Rows are one point carried round by a steady rotation, each followed by how many steps it has turned.
The counts run from 0 to 429.
[140  66 195 131 149 158 113 156 162  87 135  96 127 103 119 146 146  78
 148 162 149 102 153  86 163 143  74 126 115 151 136 115  94 173 139 122
 103 101 147 120  99 102 128 132 154 103  99 143 140 118  58 157  88 114
 125 126 120 123 131 134 149 128 132 122]	52
[134 167 135 125 156 110  99 129  82 114 146 107 112 144 192 138 131 128
 138 148  72 141 134 102 104 146 146 119 143 116  60  70 150 108 149 110
 156 154 133 101 158 116  95  95 108 126 157 128 132 157 117 113  88 144
 123 181 148 115 166 152 111 144 117 122]	269
[126 115  76 143 104 145 173 155 112 141 151 129 117 114 145  78 149 155
  95 154 107 140 132 141 105 158 155 133 124 160  78  96  89 161 127 116
 160 114 153 158 190 120 162 110 138  94 147 139 146 150 147 122 105 126
 130 161 136 100  96 116 182 122 188 109]	201
[127 140 139 123 119 138 125 117 113 159 109 135 102 117  89 142 131 150
 140 157 122 123  85 132 139 139 130 137 121  73 131 133 148  37  80 148
 110 151 106  95  79 169 117 114 123 165 159 119 101  94 148 100 160 152
 103  90 154 169 117 157 119 138 143 155]	226
[147 148 153 122 205 132 118 121 167 137 119 100 154 139  92 120 123  91
 154 129 166 128 148  93 125 136  63 150 106 126 160 140 105 148 119 106
 112 151 121 143  79 140 105 172 104  97  82 113 112 100  97 166 102 124
 131 134 116 135 108 153 157 114  90 116]	367
[136 123  75 171 106 115  96 148  88 149 119 151 158 210 184 132 129 117
 118  85 140 105 117 111  64 113 134 142 141 145  59 129 132 137 124  78
 109 131 115 143 117 130 135  94 114 108 140 143 164 157 110 116 150 126
 146 124 120 104 161  96 115 169 116 120]	98
[132 148 114 136 124 140 133 141  93 166 148 151 113 146 131 138 104 112
 140  78  73 147 135 112 142 108 144 133 105 169 100  99 165 162 109  64
 123 128 148 127 184 102 119 203 146 121 170 133 146 155 139 160 100 103
  96 129 190 134 132 120 117 118  97  98]	198
[127 173 176 142 192 146 129 157 145 136 153 125 119 138 161 136 151 132
 123 158 122 136  89 102 184 182 110 137 123  71 101 122 109 101  92 137
 128 120 144  84 103 175 112  91  91 122 139 159 145  98 138 133 133 170
 118 184 139 143 137 155 165 112 164 125]	328
[132 124 151 136 153 116 123 142 122 104 131 170 123 160 124 149 103  84
 103  87  92 153 129 175 181  94 128 117 148 133 120 109 135 152  94  96
  98 106 131 177  94 153 160 158 135 107 104 160 169 116 180 132 156 144
 137  95 177 125 142 102 108 121 148 146]	135
[124 134 195  83 145 154 158 129 171  93 124 131  99 112  69 109  93 117
 144 123 119 128 138 152 154 129  99 139 129 131 170 137 134 118 153 112
 101  81 156 128 120 106 161 165 173 143 150 111  95 112 130 157 100 141
 116  92 171 131 148 147 120  82 107 133]	235
[157 157 159 150 147 109 106 158  98 144 150 112 124  91  89 148 148 162
 142 146 123 145  99 133 132 150 120 134 136  55 139 130 140  81 120 167
 128 164 138  90  64 162 111  93  88 140 119 124 109 138 137 131 106 150
 157 146  95 156 117 193 159 106 127 128]	277
[124 112 104 134 122 137 138  96 165 120 134 102 156 147  74 109 122 128
 126 135 179 138 149 141  92 130 115 136 135 146 170 149 115 150 110 154
 140 120 112 198 101 133 146 156 124 142  67 176 121  88 162 113 184 169
 156 122  97 100 109 131 141 129 121 126]	32
[ 95  99 143  97 107 181 160 168 165 108 109 153 129 101 152 107 132 122
  99 149 178  90 106 107 138 154 159 116 120 143 153 168  54 147 138 144
 116  78 167 100 131 121 158  75 155 131 143 172 142 122  99 140 146 142
 129 124 102 107 139 122 149 118 169 144]	171
[142  71 113 132  97 100 114 115 132  85 136 113 134 118 175 132 160 165
 113 145 139 104 131 151 140 117 122 108 156 104 108 122 119 128 153 177
 125 114 107 123 110 107 128  56 122 121  84  95 120 152 119  85 122 106
 171 117  98 129 142  67 107 158 168 145]	61
[107 169 113 145  92 118 145 144 122 125 132 114 133 151 131 118 126 184
 109 116 150 130 123 134 109 150 195 119 141 125 188 150 104 132 150 208
 162 109 134  88 139 100 142 105 114 152  98 162 116 154 155 101 144 161
 150 162 105 147 140 107 113 120  96 116]	341
[ 92  93  90 140 129 169 139 124 151 187 132 121 155 137 134  85 172 142
  97 168 185  75 121  62 100 138  77 138 102 141 124 174 137 108 104 146
 134 129 121 147  90 137 127 133 138 137 142 149 104 109 121 130 189 127
  99 131 125 128 115 123 172 149 160 136]	101
[113 154 149 124  98 164 157 164 142 113 137 111 103  99 145 120 117 172
 137 126 128 119  80 138 142 188 179 132 129 125 142 109  82 132 147 138
 133  84 159  49 187 108 136  82 124 130 169 122 113 159 117 131  86 142
 138 138 136 135 130 119 135 105 123  96]	391
[145 132 170 162 119 127  95 132  97 139 109 147 103 167 135 180 113 130
 135  84 120 109 107 145 172  95 153 139 151 129 151 121 182 118 125 146
  90 126  93  76  91 138 120 145 136 133 143 131 139 169 128 120 145 125
 135 106 131 170 167  96  67 138  87 115]	66
[123 143 136 134 117 148  95 154 121 160 149  92 145 188 119 133 132 148
 138 136 139 112  88 103 118 165 146 155 129  96 121 136 140 104  81 146
 108 123 125 113  89 142 107 103  88 172 142 209 118 110 149 132 186 174
 131 153 162 138 147 158 132 138 100 125]	379
[ 91 150 122 115 141 123 166 106 105 148 106 175  90  97 165 112 114 138
 117 112  80 157 165 136 113  85 171 114 127 177 114 121 173 119 176 106
 160 136 145 135 188 121 147 149 153 125 180  93 129 159 135 117 108 127
  91 159 140 119 147 136 110 123 125 145]	79
[149 102  67 114 127  69 102 102 114 105 130 128 179 108 138 106 139 110
 115 114 111 149 180 143  86  88  65 115 124 118  92 141 138 141 149 100
 147 166 119 216 114 129 132 110 111 121  83  84 144 118 130 117 121  88
 148 111  85  92 112 137 140 137 156 144]	92
[141  84 111 134  93  95 108 127 127  73 134 108 128 129 188 146 147 145
 118 127 139  91 143 123 146 102 126 106 143 136 113 120 119 158 175 165
 118 120 119 105 119  77 124  84 147 125  91 101 138 173  84 101 114  91
 149 112  90 138 169  62  89 160 119 136]	60
[167 109 161 148 140  92  95 148  91 101 139  93 108  81 109 166 152 140
 139 162 106 153 112 145 140 139 110 125 156  66 122 100 145  83 134 144
 140 163 134 121  62 144 134  71 105 140 117 114 133 128 132 108 108 154
 166 144 103 113 129 176 122 132 142 147]	276
[130 124 149 124 142 129 130 138 122 125 118 161 157 159  85 137 110 121
 118  86 106 132 129 124 171  97  77 117 123  85 161 154 171 121 133 146
  72 111 151 119  67 117 154 150 165 148 126 101 111 149 134 151 127 114
 107  50 164 168 138 115 100 108 113 148]	286
[ 98 117 117  80  56 124 132 113 103 111 111 167 109 103 169 128 115 127
 108 143 107 138 127 134  98 116 183  92 120 140  95 120 105  96 146 114
 140 112 137 113 194 124 148  58 157 169 167 135 123 130 131  86 129 125
  96 118 137 108 147 141  92 144 155 162]	231
[136 167 112 145 120  63 103 140 114 113 126 176 130 109 187 165 137 124
 108  75 123 161 134 176 141  94 171 101 146 119 136 134 145 167 141 135
 144 170 126 119 139 148 106 104  99 132 126 123 168 151 139 122 134  96
 160 152  72 136 145 128 105 119 113 141]	401
[115  52 121 108  48 167 134 130 124 128 130 111  91  86 118 118 143 144
 136 188 150  85  96 122 128 153 150 121 117 128 120 114  73  99 102 143
 120 111 111 106 163 127 138  62 155 149 146 149 125 112 108  98 146 126
 119 108 144 127  90 122 145 159 174 134]	384
[157  94 169 149 203 128 118 133 105 125 139 125 107 111 120 147 145  84
 147 146  86 134 161 122 157 100  70 148 137 135  84 100 164 134 141  68
 115 139 120 169  98 141 132 173 148  76 135 101 148 133 111 146  94 118
 116 137 151 124 138 135 139 139 150 125]	205
[149 139  98 155 114 118  95 156 106 139 119 136 168 224 139 138 107  90
 126  73 131 112 117 108  92 100 119 149 139 157  87 119 133 155 128  84
  89 115 111 135  96 119 133 141 109 109 118 142 150 150 112 156 146 126
 140 108 132 109 161 100 108 153  84  92]	97
[115 117 126 148  63 144 143 182  76 142 133 154 133 149 129 136 126 145
 101 110 125 105 124 101 137 117 164 108 118 150 147 129 132 158 151 144
 110  90 181  73 137  78 142 115 180 151 147 156 142 190 109 147 126 101
  98  97 153 144 143 119 107 125 106 115]	8
[122 108 143 122 143 148 166 149 126 142 127 150 110  78  90  98 149 170
  96 158 107 128 110 139 162 133 100 110 128  71 134 153 133  80 109 170
 130 117 171 143  80 150 173  97 148 133 156 121 113 119 170 123 138 159
 115 113 139 143 116 145 155  99 206 145]	12
[120 139  68 133 106 145 127 153 114 187 167 131 143 124 188  95 165 176
  98 145 109  96  91  89 118 167 129 131 113 101  61 138 121 126 106 120
 136 138 157 112 164 119 117  89 102 130 197 131 132 145 129 145 132 109
 101 153 142 121 128 121 173 137 159 119]	321
[107 123 102  99 126 141 175  95 189 105 119  93 145 124  97  68 112 145
 130 141 169 132 147 138  79 164 136 131 123 175 153 136  72 137 153 142
 159 101 110 153 173  97 140 154 133 115  84 117 103 102 123 113 111 142
 144 151  98  82  97 115 153 115 111 112]	303
[142  80  87 122  76 107 121  97 125 127 151 119 108  97  76 127 131 133
 146 132 104 143 123 191 124 123 133 114 133 109 100  97 131 125  86 111
 144 144 107 204 158 145 142 142 119 140 100 127 122  87 191 102 154 127
 134  93 163 106  71 126 127 145 176 127]	194
[130  99  97 120 160 110 129 101 135  97 110 136 137  82 159 110 142  92
 117 157 142 134 164 131  78 111 112 122 130 141  95 126 121 132 158  97
 165 162 115 191 133 160 147 102 112  91 112  99 153 101 114 100 124 126
 159 149  69  80 122 141 156 136 182 150]	364
[165  70 181 115 144 120  91 148 149  56 136 103 134 105 134 169 135  63
 150 149 134 119 143 124 165 128  78 113 134 122 105 102 103 154 135  88
  91 125 128 130  99 123 115 104 129 112  94 143 148 116  78 150 100 117
 153 103 127 113 136 137 116 136 148 146]	53
[116 108 107 162  93 173 144 134 112 165 109 117 148 158 117 103 148 183
 106 151 182  76 111  77  91 143 147 145 120 144 159 165 118 115 144 181
 135 102 117  80 101 108 134 101 162 142 113 150 102 169 105 114 152 141
 119 125  96 162 122  92 125 147 128 110]	221
